Each row has a hidden score. How much does it go up from the first row of each pair to the second? 20 means little or no change, 40 a big rise and 0 a big fall. The score is a weighted sum of the row's numbers plus the product of two more (or one squared), each taken from its middle value.
tensor([ 0.3, -0.4, -0.2,  0.1, -0.2,  0.0,  0.5,  0.2, -0.1, -0.5])
tensor([-0.3, -2.4, -1.8, -0.2,  1.9, -2.3, -1.4,  0.1, -1.3, -0.6]) ~ 25
tensor([ 0.2,  0.0,  2.3,  0.5,  0.2,  0.2, -0.5, -1.6,  1.8, -1.2])
tensor([-1.3,  0.0,  0.3,  0.6,  1.1, -0.1,  0.5, -1.6,  2.1, -3.4]) ~ 19
tensor([-0.1, -0.1, -0.1, -0.2, -0.4, -0.2,  0.0,  0.1, -0.2, -0.1])
tensor([ 2.4, -0.8, -0.6, -1.2,  1.2,  0.5, -1.4,  0.5,  1.4,  1.6]) ~ 30
tensor([ 0.1, -4.6,  5.1,  0.7,  4.5,  0.5, -3.6, -0.7, -3.0, -1.7])
tensor([ 1.2,  0.0,  1.0, -0.1, -1.1, -2.0, -0.5,  0.7, -0.2, -0.5]) ~ 14
tensor([-0.6,  0.7, -0.1, -0.1,  0.4, -0.3, -0.3,  0.5, -0.3,  0.4])
tensor([ 0.1, -0.1,  0.1,  0.0, -0.1,  0.4, -0.2, -0.4,  0.3,  0.1]) ~ 19
tensor([ 0.6, -0.9,  0.7, -0.2,  0.3, -1.0,  1.5,  0.8,  0.9, -2.4])
tensor([ 0.1,  0.1,  0.1, -0.2,  0.3,  0.3, -0.1,  0.4, -0.3,  0.1]) ~ 22
tensor([-0.1, -0.3,  0.4,  0.2, -0.5,  0.0,  0.0,  0.4, -0.1,  0.0])
tensor([ 0.3, -0.2,  0.0,  0.2, -0.3, -0.1,  0.3,  0.2, -0.2,  0.0]) ~ 20
tensor([-0.1,  1.1, -0.3, -0.3,  0.6,  0.3,  1.1, -0.1, -0.7,  0.3])
tensor([ 0.7, -0.2, -3.3,  0.0, -0.4, -0.7,  1.6,  1.0,  0.1, -0.4]) ~ 18
tensor([-1.0, -1.7, -3.2, -0.4,  1.7, -1.4, -1.1,  0.2, -1.5, -0.2])
tensor([ 0.2, -0.3, -0.2, -0.2, -0.4,  0.1,  0.1,  0.2,  0.1,  0.1]) ~ 19
tensor([ 0.0,  0.2, -0.1, -0.3,  0.1,  0.4,  0.3,  0.7, -0.3,  0.2])
tensor([-1.0,  1.6,  2.0,  0.8,  1.1,  1.6, -0.7, -3.3,  3.0, -1.8]) ~ 20
tensor([ 0.0, -0.2, -0.1,  0.0, -0.3,  0.0,  0.4,  0.2, -0.3,  0.1])
tensor([ 0.4,  0.3,  0.9, -0.1,  1.1,  1.3, -1.0, -1.5,  2.2, -0.2]) ~ 24
tensor([ 0.1, -0.2,  0.0,  0.1, -0.4,  0.0,  0.2,  0.2, -0.4, -0.1])
tensor([ 0.1, -0.2,  0.0,  0.0, -0.4,  0.0,  0.0,  0.2, -0.3,  0.1]) ~ 20
tensor([ 0.1, -0.4, -0.3,  0.2, -0.4,  0.0,  0.4,  0.2, -0.1,  0.0])
tensor([ 1.9, -1.7,  2.5,  0.3, -0.6, -2.0, -0.3,  0.7, -0.3, -0.5]) ~ 23
tensor([ 0.1, -0.2, -0.2,  0.0, -0.3,  0.0,  0.0,  0.1, -0.2, -0.1])
tensor([ 0.0, -0.1, -0.1,  0.0, -0.5,  0.1,  0.1,  0.1, -0.2,  0.0]) ~ 20
tensor([ 0.0, -0.2, -0.2, -0.2, -0.4,  0.1,  0.2,  0.2, -0.4,  0.0])
tensor([-0.1, -0.1, -0.1,  0.3, -0.5,  0.0,  0.1,  0.1, -0.1, -0.1]) ~ 19
tensor([-0.8,  1.2,  0.6, -0.1, -1.2,  0.3, -0.4,  0.3,  0.0,  0.1])
tensor([-0.4,  1.0,  0.3,  0.7, -0.5,  0.3,  0.3, -0.3,  1.4,  1.1]) ~ 17
tensor([ 0.0, -0.2, -0.2,  0.2, -0.4,  0.1,  0.2,  0.1, -0.2,  0.1])
tensor([-0.1, -0.2, -0.2,  0.0, -0.3,  0.0,  0.0,  0.2, -0.2,  0.1]) ~ 20
tensor([-0.1, -0.4, -0.1,  0.2, -0.1, -0.2,  0.6,  0.3,  0.1, -0.7])
tensor([ 0.2, -0.1,  0.0,  0.0, -0.5,  0.1,  0.0,  0.2, -0.3,  0.2]) ~ 22
tensor([ 0.4, -0.3, -0.2,  0.0, -0.4, -0.1, -0.4,  0.2, -0.3,  0.1])
tensor([ 0.1,  1.6, -0.7,  0.0, -1.4, -1.3, -0.7,  0.3,  0.1, -0.4]) ~ 23
tensor([-0.7, -0.1,  0.5,  0.0, -0.7,  0.7,  0.1,  0.4, -0.3,  0.4])
tensor([-0.3,  0.3, -0.1,  0.4, -0.3,  0.1,  0.3,  0.1,  0.5,  0.6]) ~ 19
tensor([-0.7,  0.9,  1.2,  0.5,  0.4,  1.0, -0.7, -2.0,  1.7, -1.1])
tensor([ 0.2, -1.4,  1.2,  0.2,  0.2, -0.1, -0.7, -0.1, -0.7, -0.6]) ~ 20
tensor([ 0.2, -0.2,  0.0,  0.1, -0.2, -0.1,  0.1,  0.1, -0.3,  0.0])
tensor([-0.7,  0.3,  1.0, -0.1, -0.6,  0.0, -0.8,  0.4, -0.6, -0.1]) ~ 23
tensor([-0.3,  4.7, -1.1,  0.3, -2.5, -2.0, -1.1,  0.5,  1.4,  0.5])
tensor([-0.4,  0.4,  0.6,  0.2,  0.1,  0.5, -0.2, -1.0,  0.8, -0.5]) ~ 12
tensor([-0.7,  0.1,  2.1,  0.5,  1.0,  1.1, -0.8, -2.4,  1.3, -1.4])
tensor([-0.1, -0.3, -0.4,  0.1, -0.3,  0.0,  0.2,  0.2, -0.3,  0.0]) ~ 18
tensor([-0.5, -1.1, -0.1,  0.3,  0.3, -0.9,  1.6,  0.7,  0.8, -3.5])
tensor([ 0.2, -0.1, -0.1,  0.0, -0.3,  0.2,  0.1,  0.2, -0.3, -0.1]) ~ 22
tensor([-1.0, -0.2,  2.9,  1.5,  0.8,  0.7, -1.3, -1.2,  0.4,  1.3])
tensor([ 0.0, -0.1, -0.1,  0.2, -0.5,  0.1,  0.2,  0.2, -0.2,  0.0]) ~ 19
tensor([-0.1, -0.2,  0.0,  0.2, -0.5,  0.0,  0.0,  0.3, -0.3, -0.1])
tensor([-0.8,  1.5,  0.1,  1.1, -0.5,  0.7,  0.3, -0.2,  1.3,  1.6]) ~ 19
tensor([-0.4,  0.8,  0.8,  0.2,  0.1,  0.6, -0.3, -1.3,  1.1, -0.6])
tensor([-1.7,  2.9,  3.4,  1.3,  1.6,  2.5, -1.3, -5.7,  5.3, -2.9]) ~ 21
tensor([ 0.0, -0.2, -0.1,  0.1, -0.4,  0.1, -0.2,  0.1, -0.4,  0.0])
tensor([ 0.2, -0.3, -0.2, -0.1,  0.0,  0.0, -0.2,  0.2, -0.2,  0.1]) ~ 20
tensor([ 0.3, -1.1,  0.9,  0.1,  0.2,  0.0, -0.5,  0.0, -0.7, -0.5])
tensor([ 1.2,  1.8,  0.9,  0.5, -2.8,  0.0, -0.3, -3.7,  2.0,  5.5]) ~ 25
tensor([ 0.5, -0.2, -0.4, -0.3, -0.1,  0.1, -0.1,  0.3, -0.2,  0.2])
tensor([-0.3, -0.6, -0.9, -0.1,  0.1, -0.2, -0.3,  0.2, -0.6, -0.1]) ~ 19
tensor([-0.1, -0.2, -0.2, -0.2, -0.5,  0.1,  0.1,  0.1, -0.3, -0.1])
tensor([ 0.6,  0.6, -0.4, -0.2, -0.5, -0.5, -0.4,  0.5, -0.4,  0.1]) ~ 22
tensor([ 0.0, -0.2,  0.0, -0.1, -0.5,  0.0,  0.0,  0.4, -0.2,  0.0])
tensor([ 0.0, -0.3, -0.2,  0.0, -0.3, -0.1,  0.0,  0.1, -0.3,  0.0]) ~ 20
tensor([ 0.2,  0.6, -0.4, -0.1, -0.9, -0.8, -0.3,  0.3, -0.1,  0.0])
tensor([-0.1, -0.1, -0.2,  0.0, -0.3,  0.1,  0.1,  0.9, -0.5,  0.0]) ~ 18
tensor([-0.6, -1.4, -1.4,  0.5,  0.7, -1.4,  3.4,  1.2,  2.1, -5.9])
tensor([ 0.1, -0.2, -0.2, -0.1, -0.4, -0.1,  0.0,  0.0, -0.4,  0.0]) ~ 26
tensor([ 1.6, -0.2,  0.1, -0.7,  0.2,  1.3, -0.4,  1.2,  1.0,  0.7])
tensor([ 0.3, -0.2, -0.4,  0.1, -0.5,  0.0,  0.0,  0.2, -0.5,  0.2]) ~ 12
tensor([ 0.1, -0.1, -0.2,  0.0, -0.2,  0.1, -0.1,  0.4, -0.2,  0.0])
tensor([-0.1, -0.2, -0.2, -0.1, -0.1,  0.1,  0.0,  0.2, -0.2,  0.0]) ~ 20
tensor([-0.4,  0.0,  0.2, -0.1, -0.5,  0.4,  0.1,  0.4, -0.4,  0.3])
tensor([ 0.0, -0.1, -0.2,  0.2, -0.4, -0.1,  0.0, -0.1, -0.4,  0.1]) ~ 20
tensor([ 1.4, -0.2, -0.2, -0.9, -0.4,  1.5,  0.2,  0.9,  0.7,  0.1])
tensor([-0.1, -0.2, -0.1,  0.0, -0.4,  0.0,  0.2,  0.2, -0.2, -0.1]) ~ 11
tensor([ 0.0, -0.2, -0.2,  0.0, -0.4, -0.4,  0.3,  0.0, -0.4,  0.1])
tensor([-0.2,  0.3, -0.4,  0.6, -0.4,  0.1,  0.4, -0.2,  0.6,  0.6]) ~ 19
tensor([ 2.6, -0.4,  0.1, -1.4,  0.6,  1.9, -1.1,  2.3,  2.2,  1.0])
tensor([ 0.1, -0.3, -0.3, -0.1, -0.4, -0.1,  0.2,  0.2, -0.4,  0.0]) ~ 1
tensor([ 0.0, -0.1, -0.2,  0.2, -0.4,  0.1,  0.2,  0.4, -0.4,  0.1])
tensor([ 0.1, -0.3, -0.2,  0.0, -0.4,  0.0,  0.0,  0.1, -0.3,  0.1]) ~ 20
tensor([-0.1, -1.0,  0.0,  0.0,  0.2, -1.3, -0.4,  0.2, -0.7, -0.2])
tensor([-0.4, -0.1, -0.2, -0.1, -0.7,  0.0,  0.6, -0.4, -0.6, -0.2]) ~ 18
tensor([ 0.7, -0.3, -0.2,  0.1, -0.4,  0.0,  0.1,  0.3, -0.3,  0.1])
tensor([-0.7, -1.4, -2.3, -0.4,  1.2, -0.8, -0.8,  0.2, -1.1, -0.2]) ~ 20
tensor([-0.1, -0.2, -0.1,  0.0, -0.2,  0.0, -0.1,  0.2, -0.1,  0.1])
tensor([-0.9, -0.1, -0.7,  0.1, -1.2,  0.0,  1.4, -0.9, -1.1, -0.5]) ~ 19
tensor([-0.2, -0.2,  0.0,  0.0, -0.4,  0.0,  0.0,  0.3, -0.2, -0.4])
tensor([ 0.1,  0.0, -0.1,  0.0, -0.1, -0.1, -0.1,  0.2, -0.5,  0.0]) ~ 21
tensor([ 1.2, -1.0,  1.8,  0.5, -0.4, -1.2, -0.2,  0.1,  0.0, -0.4])
tensor([ 0.2, -0.3, -0.2, -0.1, -0.4, -0.1,  0.1,  0.2, -0.1,  0.0]) ~ 19
tensor([ 1.7, -0.4, -6.8, -0.2,  0.1, -0.6,  2.6,  1.5,  0.2, -1.3])
tensor([ 0.1, -0.2, -0.3,  0.1, -0.4, -0.1,  0.2,  0.1, -0.3,  0.0]) ~ 12
tensor([-0.4, -0.2, -0.1,  0.0, -0.4,  0.0,  0.3,  0.2, -0.2, -0.1])
tensor([-0.3,  0.2, -0.2, -0.3,  0.2, -0.4, -0.2,  0.2, -0.5,  0.2]) ~ 22
tensor([ 1.1, -0.1, -0.1, -0.5,  0.2,  1.0, -0.5,  1.3,  0.9,  0.5])
tensor([ 1.5, -1.0,  1.5,  0.1, -0.2, -1.6,  0.6,  0.5, -0.2, -0.4]) ~ 16
tensor([-0.2, -0.1,  0.0,  0.0, -0.6,  0.0,  0.1,  0.1, -0.5,  0.3])
tensor([ 0.4, -0.3, -0.2, -0.3, -0.2,  0.1,  0.4, -0.1, -0.2,  0.2]) ~ 20
tensor([-0.4,  1.1, -0.2, -0.3,  1.3,  0.7,  0.6,  0.4, -0.5,  0.4])
tensor([ 0.1, -0.3, -0.5,  0.1, -0.1, -0.2, -0.2,  0.2, -0.4, -0.1]) ~ 19
tensor([ 0.2,  3.1, -1.4, -0.5, -2.3, -2.3, -1.1,  1.0,  0.4, -0.7])
tensor([-0.1, -0.1, -0.4,  0.0, -0.2,  0.0,  0.0,  0.1, -0.3,  0.0]) ~ 12
tensor([-0.5,  1.0,  0.1,  0.4, -0.2,  0.1, -0.4,  0.2,  0.5,  0.8])
tensor([-0.4,  0.9,  0.1,  0.6,  0.8,  0.5, -0.2,  0.6,  0.8,  0.8]) ~ 19
tensor([ 0.1, -0.1, -0.2,  0.0, -0.3,  0.0,  0.1,  0.2, -0.4,  0.0])
tensor([-0.8,  1.4,  0.1,  1.0, -0.8,  0.6,  0.3,  0.0,  1.3,  1.6]) ~ 18
tensor([-2.0,  0.1, -0.5, -0.1, -1.9,  0.0,  2.4, -2.2, -1.8, -1.0])
tensor([-0.1, -3.5,  3.3,  0.5,  1.8, -0.2, -1.9, -0.9, -2.3, -1.3]) ~ 26
tensor([ 0.0, -0.3, -0.2,  0.0, -0.3,  0.0, -0.1,  0.2, -0.3,  0.1])
tensor([ 0.0, -0.1, -0.1,  0.1, -0.4,  0.0,  0.1,  0.2, -0.1, -0.1]) ~ 20
tensor([ 0.5, -0.2,  0.0, -0.3, -0.4,  0.6, -0.2,  0.2,  0.2,  0.1])
tensor([ 0.1, -1.3,  0.8,  0.0,  0.4,  0.1, -0.5, -0.1, -0.8, -0.3]) ~ 19
tensor([ 0.1, -1.4,  1.4,  0.3,  1.3,  0.2, -0.8,  0.1, -1.1, -0.5])
tensor([ 0.3, -0.3,  0.2,  0.0, -0.4, -0.2,  0.2,  0.1, -0.3,  0.0]) ~ 19
tensor([ 0.1, -0.2, -0.2, -0.1, -0.5,  0.0, -0.1,  0.1, -0.3,  0.0])
tensor([-0.3,  0.5,  0.4,  0.2,  0.0,  0.5, -0.3, -0.8,  0.6, -0.4]) ~ 20
tensor([ 2.7, -0.1, -0.9, -2.1,  4.7,  0.3, -2.8,  1.2,  2.6,  3.2])
tensor([ 0.1, -0.1, -0.1, -0.1, -0.4,  0.0,  0.4,  0.4, -0.2,  0.0]) ~ 7
tensor([-0.6, -3.0,  2.1,  0.6,  1.5, -0.5, -0.1, -0.5, -0.6, -3.3])
tensor([-0.8,  1.1,  0.7,  0.1,  1.1,  1.2, -0.7, -2.7,  2.4, -1.6]) ~ 19
tensor([ 1.1,  3.0,  0.1, -1.5,  1.5,  1.8,  0.3,  0.3,  1.9,  0.0])
tensor([-0.5, -1.2, -1.9, -0.3,  1.0, -0.5, -0.6,  0.0, -0.9, -0.1]) ~ 12
tensor([ 0.1, -0.2, -0.1, -0.1, -0.3, -0.1,  0.1,  0.0, -0.3,  0.0])
tensor([-0.2, -0.4,  0.2,  0.0, -0.1, -0.1,  0.4,  0.2,  0.3, -0.6]) ~ 19
tensor([-1.1, -1.5, -2.9, -0.3,  1.6, -1.3, -1.1,  0.2, -1.4, -0.4])
tensor([ 0.4, -0.5,  0.3,  0.1, -0.5, -0.3,  0.2,  0.1,  0.0,  0.0]) ~ 18
tensor([ 0.0, -0.3,  0.0,  0.0, -0.4, -0.1,  0.2,  0.1, -0.1, -0.1])
tensor([ 1.7, -0.3,  0.0, -1.1,  0.3,  1.3, -0.7,  1.6,  1.3,  0.8]) ~ 30
tensor([ 0.1, -0.7,  0.5,  0.0,  0.0,  0.0, -0.1,  0.2, -0.5, -0.3])
tensor([ 0.1,  0.5,  0.1,  0.0,  1.3,  0.7, -0.3,  0.9,  0.1,  0.2]) ~ 21
tensor([ 0.8, -0.8,  1.0,  0.3, -0.5, -0.7,  0.0,  0.3, -0.4, -0.2])
tensor([ 0.6, -0.3, -0.3, -0.2,  0.4,  0.3, -0.4,  0.2,  0.2,  0.7]) ~ 22
tensor([ 1.1, -0.2, -2.8, -0.4,  0.0, -0.1,  0.8,  1.2,  0.3,  0.0])
tensor([-0.1,  0.2, -2.9, -0.4, -1.4,  0.4,  2.9, -0.4, -1.1, -0.9]) ~ 17
tensor([ 1.5,  0.0,  0.2, -0.7,  0.2,  1.3, -0.6,  1.3,  1.6,  1.0])
tensor([ 0.2,  0.8,  0.1,  0.4,  2.3,  0.7, -0.7,  1.8,  0.2,  0.5]) ~ 13
tensor([ 0.7,  0.9, -1.2, -0.1, -0.9, -1.0,  0.0,  0.5, -0.2, -0.3])
tensor([ 0.7, -0.2, -0.2, -0.4, -0.2,  0.7, -0.1,  0.7,  0.4,  0.2]) ~ 21
tensor([ 0.0, -0.2, -0.2,  0.1, -0.5, -0.1,  0.2,  0.2, -0.3,  0.1])
tensor([ 3.1, -2.0,  0.9, -0.8,  1.3, -0.3, -1.2,  0.5,  1.3,  1.4]) ~ 26
tensor([ 1.6,  0.2,  0.4, -1.1,  2.0,  0.4,  0.4,  0.1,  0.2,  1.0])
tensor([ 0.2, -1.3,  0.9,  0.2,  0.7, -0.2, -0.2, -0.1, -0.4, -1.3]) ~ 16
tensor([ 0.0, -0.2,  0.1,  0.1, -0.4, -0.1,  0.2,  0.0, -0.4,  0.0])
tensor([-0.1, -0.2, -0.2, -0.1, -0.1,  0.1,  0.2,  0.2, -0.2,  0.0]) ~ 20
tensor([-3.2,  2.4,  1.6, -0.7,  0.7,  1.4,  2.0,  0.8, -0.1, -1.6])
tensor([ 0.7, -0.7,  0.8,  0.2, -0.5, -0.6,  0.1,  0.3, -0.3, -0.1]) ~ 14
tensor([-1.2,  2.0,  2.4,  0.9,  0.9,  1.8, -1.1, -3.7,  3.8, -2.0])
tensor([ 0.3, -0.2, -0.2, -0.1, -0.4,  0.0,  0.0,  0.1, -0.2,  0.0]) ~ 19
tensor([ 0.0,  0.0,  0.0,  0.1, -0.3, -0.1,  0.1,  0.0, -0.3,  0.1])
tensor([ 0.1, -0.2,  0.0,  0.1, -0.2, -0.1,  0.0,  0.1, -0.3,  0.0]) ~ 20
tensor([ 0.0, -0.2, -0.1,  0.0, -0.4, -0.1,  0.1,  0.1, -0.2,  0.1])
tensor([ 0.2,  0.3,  0.2,  0.1, -0.7, -0.6,  0.0, -1.7, -0.2,  1.6]) ~ 21
tensor([ 0.1, -0.2, -0.1, -0.1,  0.0, -0.2,  0.1,  0.2, -0.2,  0.0])
tensor([-0.2,  0.3, -0.2,  0.2,  0.4,  0.0,  0.2,  0.3, -0.1,  0.3]) ~ 20
tensor([-0.4,  0.0,  0.1,  0.0, -0.3,  0.1, -0.1, -0.2,  0.1, -0.1])
tensor([-0.2, -0.2, -0.1,  0.1, -0.4, -0.1,  0.1,  0.2, -0.2, -0.2]) ~ 20
tensor([-0.6,  1.2, -0.4, -0.2,  1.0, -0.6, -0.5,  0.0, -0.2,  0.4])
tensor([ 0.1, -0.2, -0.1, -0.1, -0.5,  0.0,  0.0,  0.2, -0.4,  0.0]) ~ 16
tensor([ 0.0,  0.0,  0.5,  0.0, -0.6,  0.0,  0.0,  0.1,  0.0,  0.1])
tensor([ 0.9, -0.7, -0.4, -0.5,  0.5,  0.4, -0.8,  0.2,  0.5,  0.9]) ~ 23
tensor([ 0.1, -0.2, -0.2,  0.1, -0.4,  0.0,  0.2,  0.4, -0.3,  0.0])
tensor([ 0.1, -0.2, -0.3,  0.2, -0.5,  0.0,  0.1,  0.1, -0.2,  0.0]) ~ 20
tensor([ 0.1, -0.1,  0.0,  0.2, -0.5,  0.1,  0.1,  0.1, -0.3, -0.1])
tensor([-0.2,  0.6,  0.3,  0.5,  3.1,  0.4, -0.1,  2.2,  0.8, -1.0]) ~ 20
tensor([-0.4, -0.2, -0.3,  0.1, -0.8,  0.1,  1.0, -0.6, -0.5, -0.4])
tensor([ 0.8, -0.6,  1.0,  0.1, -0.7, -0.8,  0.0,  0.1, -0.2,  0.0]) ~ 22
tensor([ 0.0, -0.2,  0.1,  0.0, -0.3,  0.0,  0.0,  0.2, -0.3,  0.0])
tensor([ 0.0, -0.2, -0.3,  0.0, -0.4, -0.1,  0.2,  0.2, -0.3, -0.1]) ~ 20
tensor([ 0.1, -0.1, -0.3, -0.1, -0.1,  0.0, -0.1,  0.1, -0.3,  0.0])
tensor([ 0.2, -0.8,  0.6,  0.1,  0.2,  0.1, -0.4,  0.0, -0.7, -0.2]) ~ 20
